(in the rows, 128 means zero)
Each named move below is a turn or a mirror, shown by a few rows before and after it. Which moves, in which order, take the first row of each later pair to the second? The first pair is answered.
move z175:
[138  64 135 150 164  73 181 136  92]  ->  [139  72 122 131 168  54 172 127  96]
[172  97 114 122 129 115 106 105  95]  ->  [166  92 121 133 123 124 118 111  91]
[111 169 134 113 123 148 120 125 159]  ->  [111 165 142 127 115 164 130 124 156]
[128  96  95 121 144  72  85 103 121]  ->  [136  71 140 184 121 143 120 124 101]
move z183:
[113  93 113 139 116 118 106 128  99]  ->  [113 103 127 153 100 148 122 140 103]
[135 153 153 100 153 111 139 140 152]  ->  [129 136 146  97 156  91 138 137 140]
[173 184 178 141 155 144 106 131 142]  ->  [165 153 148 119 183  78  87 120 121]
[ 73 121 102 108  90 136 134 138 113]  ->  [ 85 138 119 115  81 167 132 143 135]
move z624:
[109 124 143 103 120 123  84 116 123]  ->  [109 136 161 114 107 149 106 126 137]
[158 113 115 148 172  88  99 110  96]  ->  [134 142  99 146 125 129  59 105 116]
[109  83 114 121 124 105 168 132 121]  ->  [ 99  92  96 109 109 104 131 126 122]
[132 143 149 137 182 115 124 137 125]  ->  [120 140 119 128 175 110  89 128 122]
Pairs:
Each pair is 2 to 4 moves apart.
[155 131 182 116 181 115 138 108 129]  ->  [ 94 127 126 101 119 119  66  94 113]	z183 then z624 then z624 then z183
[174 152 178 139 165 145 131 136 150]  ->  [156 168 140 111 151 120  78 117 160]	z175 then z624 then z624
[135 163 203  90 173 102 153 111 165]  ->  [122 131 215 165 103 193 123 115 134]	z624 then z624 then z175
[121 154 161 125 116 104 156 153 148]  ->  [108 149 159 145  86 142 129 151 141]	z624 then z624 then z624 then z175
[112  84 112 125 151  83 150 124  96]  ->  [157 109 155 148 174 113 177 132 110]	z183 then z183 then z624
[126 112 132 147 110 152 165 105 112]  ->  [132 121 135 130 124 144 186 111 122]	z175 then z624 then z175 then z624
[ 76 119 126 136  80 175 151 138 124]  ->  [ 78 136  99  74 107 106 130 120 144]	z624 then z175 then z624
[137 161 133 140 122 160 135 126 147]  ->  [145 115 118 144 156 119 110 112 109]	z624 then z624 then z175 then z624
[143 114  93 110 120 118  88 119 123]  ->  [179 141 136 116 145 129 128 130 146]	z624 then z624 then z183 then z624
[126 153 144 100  95 125 138 136 144]  ->  [140 108 127 106 123  83 115 121 103]	z183 then z175 then z624 then z624
[132 183 130 108 143 149 164 145 172]  ->  [ 95 172 102  93 112 146 127 144 168]	z183 then z183 then z624 then z624
[115 142 117 119 112 145  74  92 150]  ->  [101 148 124 109  98 158 104 102 166]	z183 then z624 then z175
[138 135 122 104 160  85 125 128 139]  ->  [125 145 116  93 150  97 143 133 148]	z183 then z175 then z183 then z175
[127 149 160 160  89 171 147 142 149]  ->  [107 119  97 129 101 101  62 111 126]	z624 then z624 then z624
[116 100 103 107 121 100  96 112  97]  ->  [107 159 133 102  87 155 139 132 143]	z183 then z183 then z175 then z624
[110 158 126 129  92 186 155 144 149]  ->  [ 83 142  81 102  91 144 112 125 137]	z183 then z183 then z183 then z624
[136 163 143 109 133 134 156 138 151]  ->  [133 100 124 130 157  95 141 136  99]	z183 then z183 then z175 then z624
[120 120 145 155 155 145 190 128 141]  ->  [113 120 132 177 123 177 104 107 129]	z624 then z624 then z175 then z183
[120 150 129 147  87 187 101 128 165]  ->  [ 80  98  78 110 103 100  99 122 132]	z175 then z183 then z183
[125 146 107  88 141  91 101 116 148]  ->  [157  89 140 149 159 102 116 122  98]	z175 then z624 then z183 then z624
[113  67 124 163 135 111 160 135  80]  ->  [139 145 104  91 165  61 110 114 141]	z183 then z624 then z183 then z175
